Each row is where one point has got to under a steady rotation. How many ticks took it there?
The counts run from 0 to 228.
[176 114 124 100 145  98 132 154 153 111 133 137 146 147 185 175 133  73
  68  77 145 117 101 126 122 108 131  98 137 102 129 131] | 85
[170 161  87  91 132 136 150 154 122 138 134 139 110 160 144 158 133 120
  85 138 139 147 108 125 149  66 136  77 122 109 102 110] | 165
[133 168 131 131 156 126 155 156 156 113  90 152 153 177 144 105 122 125
 166  62 189 146  83 129 126 123 143 100 135 117 145  95] | 0
[147 152  95 147 152 147 169 117 121 103 145  93 108 172 103 160 123 165
 123 117 160 126 107  75 144 110 120  88 130 111  98  94] | 29
[179 189 103 142 131 130 122 139  83 120 141 127 137  97 132 154 156 152
 148 122 122  89 152 160 144 106  91 107 122 145 124  84] | 47
[122 197 149 108 128 103 122 119 132  61 135 108 138 116 166 177 173 107
 132 102 139 117 114  76 106 118 127 102 124 142 117 144] | 198
[136 147 140 115 144  92 144 175 141 157 131 158 105 170 153 153 129 145
  98 126 118 135 144  68 117  88 125  82  90 126 157 121] | 60
[117 106 103 161 152  91 147 136 164 100 137 109 135 188 135 157 105 128
 110  90 184 105 113  95 147 166 138 126 140  94 110 140] | 109
[163 116 138 139 124 116 148 132 189 101 105 139 146 152 175 136 132  98
 149  78 128 117 124 105 131 141 167 103 122 136 141 164] | 224
[162 147 108 164  85 145 157 108 157  85 118 113 136 111 134 191 149 118
  99 117 123 126 120 110 128  90 127  81 143 172 106  95] | 39
[180 154 137 144 146  83 136 132 139 157 142 121 119 156 157 139  77 175
 123  77 144  98 130 125  88 112 135 172 111 141 116 150] | 226
[108 183 111 111 105 112 111 169 171 129 120 137 162 125 135 177 173 120
 102 145 112 109 181 127 123 133  94 154  72 133 124 116] | 72
[135 145 124 178  72 166 148 157 188 128  98 160 157 159 122 141  93 115
 126  92 168 139 154 148 146 120 129 129 117 133 122 118] | 125
[112 169 163 147 111 126 138 172 126 106 108 148 158 185 114 159 131 122
 117  80 133 106 149  84  92 144 102 120 134 128 115 122] | 204
[148 152 111 176  99 128 150 108 138 145 165 124 115 144 134 166  87 175
 100 109 130 133 128 123 132  94 122 106 115 123  95  79] | 150
[142 197 131 158  87 119 128 118 145 118 122 129 122  98 152 140 135 163
 194  94 179 109 134 127 145 114 122 159 135 180 120 121] | 12
[ 97 213 114 161  93 115 113 115 160 114 139 137 138  97 130 143 173 164
 129 146 161 108 150 131 162 111 112 106 101 152 119 101] | 152
[114 189  99 145 105 117 145  98 100 106 128 111 126 171 130 152 134 210
 150 124 158 102 139 105 135 148 134 104 105 131 121 122] | 18
[161 129 111 146 110 125 159 113 175 126 141 129 121 120 158 161 103 110
 156  84 181 123  85 123 152 103 133 109 173 129 131  95] | 5
[142 159  69 191 133 106 126 120 122 133 122 110 117 149 123 133 114 169
 136 112 171 142 159 144 168 166  93 138  87 136 118 105] | 22
[151 188 135  94 148 108 107 155 118  91 132 140 155 126 154 147 196  97
 108 120 132 106 135 165 129 130 118 118 109 108 112 134] | 77
[170 161 147 178 110  97 139  98 164 125 144 152 108 131 171 126 131 140
 135 101 150 153  92 123 149  99 148  80 137 154 125 121] | 145
[166 132 151 149 158 118 176 145 202 116 110 120 149 146 168 127 122  99
 124  87 161  98 124  93 150 130 123 135 137 126 151 109] | 220
[162 142  82 112 100 106  88 129  99 115 120 133 119 102 165 187 148 125
 105  87 132 153 119 136 118  85 114 109 121 183 143 128] | 172
[162 183 107 105 155 133 135 151 149 130 123 148 135 124 169 128 135 113
 181  82 194 121  88 166 140  98 137 126 128 118 138 115] | 1
[135 166 109 102 140 138 150 142 139  98 129 128 132 117 139 152 173 114
 130 125 134 140  91 106 148  76 146  45 130 110 117  99] | 164
[155 172 150 100 128 112 149 135 112 111 155 120 123 176 161 178 133  99
 114 107 117 126 106  74 105 103 134  97 121 111  82 151] | 199
[162 134 136 141 117  78 117 165 187 155 100 168 142 138 159 142 112  99
 117  70 144 120 148 120 130 121 106 191 127 165 135 131] | 91
[192 126  94 149 162  88 132 165 146 174 127 141 104 159 122 143 136 135
  94 115 133 127 153 108 159 122 102 124  91 147 122 102] | 56
[175 159 146 119 113 101 132 109  90 134 145 153 133 192 177 150 143 131
 126  98 102 121 115 153 115 118  95  87 143 137 115  74] | 180
[150 166  84 117 175  68 135 130  93 131 108 106 116 157 143 135 158 193
  93 125 137  95 138 125 141 122  94 112  96 141 139  99] | 52
[216 122 104 122 150 125 144 161 124 148 158 133 109 150 148 168 136 110
 111 138  99 103 129 113 153 106 140  69 111 113 107 115] | 55
[164 150 101 104 148 136 139 168 132 108 116 120 162 107 186 156 159 106
 161  98 159  75 153 140 106 112 133 143  99 115 157 157] | 217
[136 118 125  99 135 108 131 170 182  90 101 143 162 131 156 168 165  81
 107 101 145 109 121  97 132 118 141  87 140 112 150 128] | 84
[155 147 144 135 171 111 170 168 114 129 119 139 156 200 155 121 101 138
 121  60 161  99 131 128 102 129 110 111 120  94 144 122] | 215
[ 97 175 120 147 120 114 130 158 153 105 135 138 122 125 111 142 109 164
 133  96 204 111 148  98 127 113 116 167 121 143 129 148] | 117
[193 152 151 126 153  95 139 129 149 117 152 119 128 110 187 133 136 107
 129  87 177  72 125 137 141 113 110 136 147 128 143 153] | 221
[199 160  78 138 121 131 108 139 106 107 134 109  95 101 133 158 155 130
 114 128 186 153 131 139 151 106 113 100 116 163 112 161] | 32
[163 167 101 161  98 173 169 113 162 127 141 125 135 146 177 153 132 111
 164 139 129 135 130 154 171 131 140  86 105 107 114 117] | 20
[180 154  73 169 110 140 139 118 117 142 159 131 112 153 154 168 100 144
 137 137 158 130 138 166 178 142 111 125  90 128  99 124] | 21
[145 156 104  85 162  84 107 183  91 113 137 131 130 138 114 163 135 131
 118  85 162  70 140 108 121 115  96 157 132 105 125 108] | 82
[172 141 137 143 153  85 109 139 116  98 155 118 120  89 144 164 182 132
 136  98 131 113 125  86 128 128 123  78 119 156 137 102] | 58
[141 187  81 135 138 135 121 163  97 119 137 125 130 159  83 163 146 175
 144 132 123 119 136 118 150 126 133  89  93 116  80  84] | 158
[176 129 129  89 106 115 136 165 129 104 137 148 132 161 146 186 136  99
 135  91 125  68 117  98 111 110 165 110 154 119  94 148] | 89
[157 161 137 116  96 129 124 141 114 114 125 141 160 135 184 195 131  75
  97  96 145 117 149 165  97 118 100 127 104 135 132 158] | 206
[129 134 134 108 105  78 110 130  99  86 145 140 137 138 150 186 120 154
 127  59 135  64 122 106  87 135 117 128 156 143 115 139] | 93
[132 124 122 155 128 138 143 161 205 109 116 122 151 125 149 151 111 110
 154  68 166 153 114  88 127 127 176 129  99 132 103 143] | 114
